One vector is turned by the same rotation once a step. Each row is the vector after some number of steps, and that number follows the row.
The counts run from 0 to 784.
[ 10 -16  15  -3   3   0   4  -3  -6   5   6   4   6   5  -1  17  -9  17
 -11  -4  -5  12   0  -5   5  -2   3 -18   5  -8 -14   4  15   3   1  11
  -5   7  18 -14   1  19  -6  -4 -11  -3  -9  23 -27  20  16  -3   0  13
  -9  -4  13  15   5  28  -2  12  -5   1  -6   2] | 293
[-10  14   1  -4  -3   1  -5   9   9  11   1  11   9   1  12 -13  19  -1
  17   7   0  -8   3  -5  -4  -2  -9 -15   6 -12   1   6  33  -3 -11  13
   1  -3   9  -6  16  -8   4   1 -10   5   3   2   1  20  17 -12 -14  10
  -3  -8   3   5  -4   3   3  18  12 -30  19 -14] | 397
[ -3 -11   7  11 -14  -4   9 -11  -6  -4  14  -1 -19 -15  -7  -1   2  17
 -11  -9  -5  -1  -3  -9  12  -2 -18  -6 -28  -5  13   4  -8  -2  20   6
 -11   0  12   8  -1 -10 -14   8   1  14 -16  -3 -11   5  -4 -11  -2 -19
  -1   3 -19  -9  -7   6  11  -4  -3  14   2  10] | 167
[  2   5  15   3  -2  -1 -12  -3  14   2 -10   2  16   2   4  -3  13  -2
  -8  12  -2 -13 -13   3  -4  -1  -3   5  12 -22 -12  -1   5  -3   8   6
  19 -17   1 -24   4   9 -15  14  -1  -3 -15   8   3  -2  -8  -1  -4  15
  -6  -1 -11  13   2  13 -13  -6   9 -17  -2 -31] | 645
[-11  13 -12   0 -22   3   4  -1   6 -15   5   8 -12  -2  -6 -22   8  14
   6   1   5   4  17 -13   0 -11   1  24 -11 -13   2  10   0 -15  -1 -12
  -7 -16  -2  -2 -13  -5   8   0   5  13  -6   8   7 -13  -4  -1   5  -8
   5 -12  -5   7  -2  -7  -6   4  -7   3  -2 -26] | 597
[  9  -4  -6  10 -21   4   9   8  -2  -5   4  -1 -12   4  -3 -12  -4  23
   1  -2   9   5  -9  -9   1  -2  16   8 -22  -2  -2  13   4  -6   7  11
  -6  -6   5  20  -8 -19  -4  -6   5  12  13   8  17  -4  21  11  -1  -2
  13  12   8   5   7 -16   7   8 -25  11   7  -8] | 511
[  6  -3   9   4   0   4   3  -3   7   7   8   6   0  -8   4  10  13  15
  -6   8  -1  -4   7  -6 -13   9   1 -20   8  -3 -11   9  23   5  -6   1
  -4   2  12 -17   7   4   4   9  -7   4 -13   9 -10  28  17   3 -17   2
 -15   0   3  12  -1  25   9  17  -2 -11   2 -15] | 389
[ 20 -26  12  -1   5  15   7 -18  -9 -16   1  -5 -10   8   2  11 -11  15
 -26  14  12  -2  -9  10  -1   4   4  -3  -3  -3  -1   0   8   9  17  -5
   5  -9  -9  -9   0  10 -11   4   3  -2 -20 -11   6  -8 -15  14  10  -4
  10  11 -16  13  -4  -9  -1  -3  -9   6 -12   6] | 185
[ 15   0  11   6   5   4  12   4  -1   6   9   2  18  11  11 -14  -5   8
 -12  10  20  -7   2   1  -5   7   7  -5  13 -18 -20  11  17   7   4  11
   3  -3   5 -16 -14  29 -12   3   5  -4 -14   2   4  -5  -2   1  10   5
  -4  -9 -12  23  -1  16 -15  -9   4  -3  -5 -17] | 105
[-14   2   6   2 -16  -7  11   1  -5  -4   6  25   4   0   0 -19  13  15
  13  10  -5   7  -7 -12  -6   8 -11  -2 -17 -17  12  12   1 -14 -27  -2
   5   2  15 -11   1 -20   1   1   1   9   0  11   7   5  12   6 -16 -14
  -7  12  11  -2  -1  11   8  -3 -14   4   6 -13] | 149
[  7   3  12  -5   5   1   6   5   0  11   1  -2  36  17   4  -3 -15  -5
  -3   5   9   0   5  14  -8  -3   7   5  18  -2 -15   6   8   0  -8  15
   0   9   5 -11 -15  22  -7   0   1 -11  -1  13  -1  -8  -3   4  13   6
  -2  -3   0  16  -1  20 -25 -15  10  -2 -10 -14] | 196
[ 14   0   4  -3  14   5   8   0  -1  -5  -2 -12  10  -3  12  19   2 -10
 -12   2  11 -11  20  18 -17  26  12  -8  21  14 -15  16   5  21  -1   2
  -1  -2 -11   2 -11  14   6   1   3   4   9 -18  15  -2  -4   5  -1  -3
  -8   0 -11  -8   3 -10   4  -1   5 -13  -6  10] | 16
[ 20 -22   4  -6  19  10  10   4  -7  -3   3  -5   4   3  19  17 -21   2
  -6   7  13   2  -4   9  -3   6   5 -25  13  10  -6   5  23  15  -1  11
  -7  16  -7   4   5  13  -3 -11  -1  -7  -3 -10   2  14   8  -2   9   5
   4  10   0   4  -5   0   4   5   0  -9   0  21] | 111
[ -8  -5  20 -13   1  -5  -6   0   4  -1 -18   9  23   7  12   6   9  -4
   0   3   2  -8   0   8   8   5  -9  -1  19 -25  -6   3   8   6  -5   2
  21 -16  -1 -34   8  10   5   0  -1  -5   1   1   4 -13  -7  -1   6  20
 -11  -6 -13   2  -4  -8 -12   1   9 -24  -1  -9] | 649
[-19  14 -15  -1  -8  -9  -4  17   8   3  -1   1  -4  -8   5  -8   6 -20
  13 -16   2  -7  -4  -4   7 -10   2  19   5   6   2   7 -20  -3 -18  -7
   8  -3  -5  21  12 -16  17  10   0   0  21   3  19 -14  -1  -6 -10   1
   1  -6   4 -18  -6 -29  -9   2  -4  -3   2  -6] | 413
[ -8  13  12   3  -3  -8  10  18   6  15   3  10  18   6  19 -10  12  -4
   9   1  10 -12  -3   1   6  10  -4 -15  13 -15 -11  22  20   4 -20  15
   5   6   7  -9  11   3   0   7   1   0   7   6   2   9  10 -12  -9   9
  -9  -8  -5  -1 -12   4  -9   6   9 -27  12 -11] | 571
[  6  15  10   2   5  -4 -25  -2  14   9 -20 -10  14   4  -2   1  13  -5
   1   4 -10  -8  -1  -3  -1   0  -4   2   4 -19  -9 -20   1  -1  31  10
  14 -16  -3  -4  -3   2 -20  -5  -7  -2  -3   0   0  -6  -2  -5   1  16
   3  -9  -3  -4  12   4  -2 -12  16 -19   5 -10] | 636
[-22  15  -6  -2  -5   4  -9   3  12   6   3  17   2  -5   5 -18  20   3
  15   7  -2  -7   0 -14   1 -10 -12   1   3 -14  12  -5  18 -11 -14  -8
   7  -6  -5 -14  11 -10   7   4  -7   3  -2   5  -1   5   5  -4 -15   8
  -1 -12  -1   4 -12  -2  -2  15   8 -21  13 -22] | 314
[ -4  -5 -11  -5   4   4  10   7  17  13  10  -3   0 -14   7   7  -3 -19
  16  -6  -5 -10   1  15   2 -11   1   1  12  37  -5  10  -8   4 -23   2
  -3  11   0  11  13   4  11  13   9  -1  13   0   8  13   6 -17 -14   3
 -13  -3  -9  -1  -9   4 -10  12   6   6  -5   4] | 578
[ -9   4 -12   7  -7  -9  16   2  -5 -13  -4   7  -9  -6  -8 -11  -2  -4
   2 -11   6   0   7  -4   5   7   8   7  -9  -4   6  -3 -28   3   4  -7
   4  -2 -15  12 -18  14  14 -10  20   0  27 -13   9 -15  -4  -1   8  -2
  -3  -7 -10 -15   9 -21   0   0 -18  19  -4   2] | 426
[ -3   0  11  -4   6 -16 -11  -5   1  -9  -6  -6  17   8  -8  22  -4  -3
 -15  -5  -9   9  15  11  -3  -1   2   6  22  -8 -15  -4 -13   4  -3 -10
   4   4   3 -21  -3  20   5   1  -7 -13  -6  13  -9 -14 -20   2   9   9
  -7 -15   8   1   3   9 -12 -12  13   0 -18  -7] | 374
[  0  19   4   0   8 -11  -3   0  -7  -2  -5 -11  17   3 -11  -2  -8 -14
  -1 -10 -15   9  15   9 -10  12  -2  -6   0   6   9 -14 -17   6   5  -6
  -6  16   4   8 -19   2  -2  -1  -6  -8   4 -13  -7  -9  -5   0   8 -11
  -3  -7  11 -28   5  12   5 -29  17   2   4  14] | 622
[  7   6   0  22 -13  -4  20  10  -8   0   5  10 -11   3   4 -23   0  20
  -3  -2  19   0  -8 -18   0  11   7  -2 -22 -16  -1   6   3  -3  21  11
  -4   1   2  15 -13  -4  -8  -4   9  11  14  -4   7  -2  14   6   2 -10
   7   0  -1  -5   2 -12   6  -3 -22   6   8  -6] | 428
[-13   8   1   4 -14 -17  12  13   0   2  -6   4   7   3  -3 -10  -5 -10
  13 -18   4   1   4   1  15   5   0  13 -13  -9   0   6 -28  -4  -2   7
   4   1   3  13 -13  -1   1 -10  11  10  35  -1   7 -17   4  -6  10  -1
  -4  -5  -2 -22  10 -13  -6  -2 -15  10   2  10] | 335
[-11  22  -9   0 -11  -5 -17  14   7   5  -7  10   6   9  -8  -8   3   2
  10  -7  -6  13   9 -12  -5  -4  11   9   7 -14  -4  -1   4  -3 -13  -5
  -2  -4   7   7  -5 -11  16 -15 -15  -1  21  17   2  -3  14   6   2  14
   5 -10  32  -5   7  -9 -10   6  -9 -14  10 -23] | 48
[ -7  -8  -4  10   7  -5  -1 -10  -3  -3  -8  -5  -7  -8   0  -3  -4 -11
   0 -16  -9  -5 -14   0  19   0 -14  -2 -14   5  21 -13 -25   2  15  -5
   4   1  -9  11   9  -4  -7   5   7  -4   7 -21  -2  -7 -12  -9  -2  -5
   2   0 -16 -28  -5 -17   9 -10   9  11   0  24] | 77
[  2   2  18   6  -9 -10  -5  -4  -6 -11 -11  -4  -1   3   2   3   2  12
 -23  -4  12  -7   6  -3   8   9  -3   6  -4 -36 -12   3   1   0  25  14
   6 -19   3 -11  -4   3 -10   2  -3  16 -11  -1  -4 -20 -12   2  15  -2
   4  -9 -20   3   2 -16  -4 -10   0 -12  -2  -9] | 92
[-13   3   5   5 -10  -9  17   4  -4  10   8  27   9   3   3 -29   5   4
  20  -2   1  -1 -15 -18  17   0 -21  -4 -20 -23  14  -2  -4  -6 -12   0
   7   8   8  -7  -1   1  -6   0  14   1  13   4  -3  -3   8   1  -6  -3
  -9   3   0  -3  -1   7  -1  -3  -8  15   4  -8] | 153
[ -3  -2  -5   3   3   8  -7 -10  10  -5  14   1 -12 -10  -3  13   8  17
  -5   4 -11   3   9 -14  -6 -11   1 -14   6   8  -5   0  23   1   0 -11
 -18  -1   2  -3  17   1   6   5 -15   0 -19  17 -16  26  13  -2 -16   9
  -1  -9   9  12  -8  12   6  18   3 -11  -1 -12] | 215
[  9   2  -1  -6  18   1  -8   4   0   2   3 -13   1  -9   6  24 -15  -2
 -12  -8  -3   8  10   1  -9   9   3 -25  20  21  -5   4  17  16 -10   2
 -16  15   2  10  11  -1   6   2 -17  -5   1   1  -9  25  12   0  -6   7
  -2  -3  17  -3 -11   8   8   3   9 -11   0  14] | 207
[  4   5   8   1   4  -2 -19 -11   9   5  -5  -5  21   8  -6 -10  -9  -5
  -2  -3  -6  -1  -2   5   4 -20   3  18   7  -7  -5 -14  -4 -11  20   1
   5   3   4  -8 -13  11 -20   4  -6  -9 -16  11 -12 -11 -13  -3  13   3
   9 -11  -2   6   5  20 -17 -22  19   5  -6  -9] | 453
[  0 -15  -2 -10  -2  14  -5  -2   3  -6  10  -2   1   6   3  11 -11  18
   7  -4  -3  18   0  -3   9 -31   0   6   2   7  -4   1  22  -7  -7  11
 -13   6  13   4   7  -5  -3  -8 -13  -1 -10  23 -10  13  14 -12   5  11
  17  -2  11  25  -7   9 -11  22   2  -7  -1   5] | 36
[-14   4  -1  -8 -13   0   0   8   3   1 -13  16  14  11   0 -12  14   3
  25  -1  -6  13 -11  -8   2   1  -3  10  -5 -21   5  -1   2  -7 -16   0
  17  -2   7  -4  -2 -13  10 -18   6   4  25   9   9  -7  17   5  -2  12
  -3   9  14   2  14  -5   1   7 -19  -7  10 -10] | 144
[  5  10  -4  12   3  -7  -7  -7   1  -2  -6 -17 -12  -8  -4  -1   3  -9
 -12  -6   0 -15  10   4  -5   8   1   2  -1   6   2  -9 -23   7  23  -3
  -5  -8 -13  16  -5  -7   0  10   3   5   5 -20  10 -19 -17  -4  -1 -15
   4 -10 -22 -27  -1 -23   5 -12  10  -1   0   9] | 173
[  3   6  17   7   3   2 -18  -8  13  15 -14  -1  10   4   6 -13  18   5
  -4  10   2 -14  -8  -8  -5   1  -7  -5   5 -22  -2 -12  15   0  24   9
  14 -15   0 -19   7   1 -24   8  -4   0 -20  -5  -4  -7  -4   0  -4   8
   3 -10 -14   7  -3   3   1  -8  17 -18   6 -19] | 728
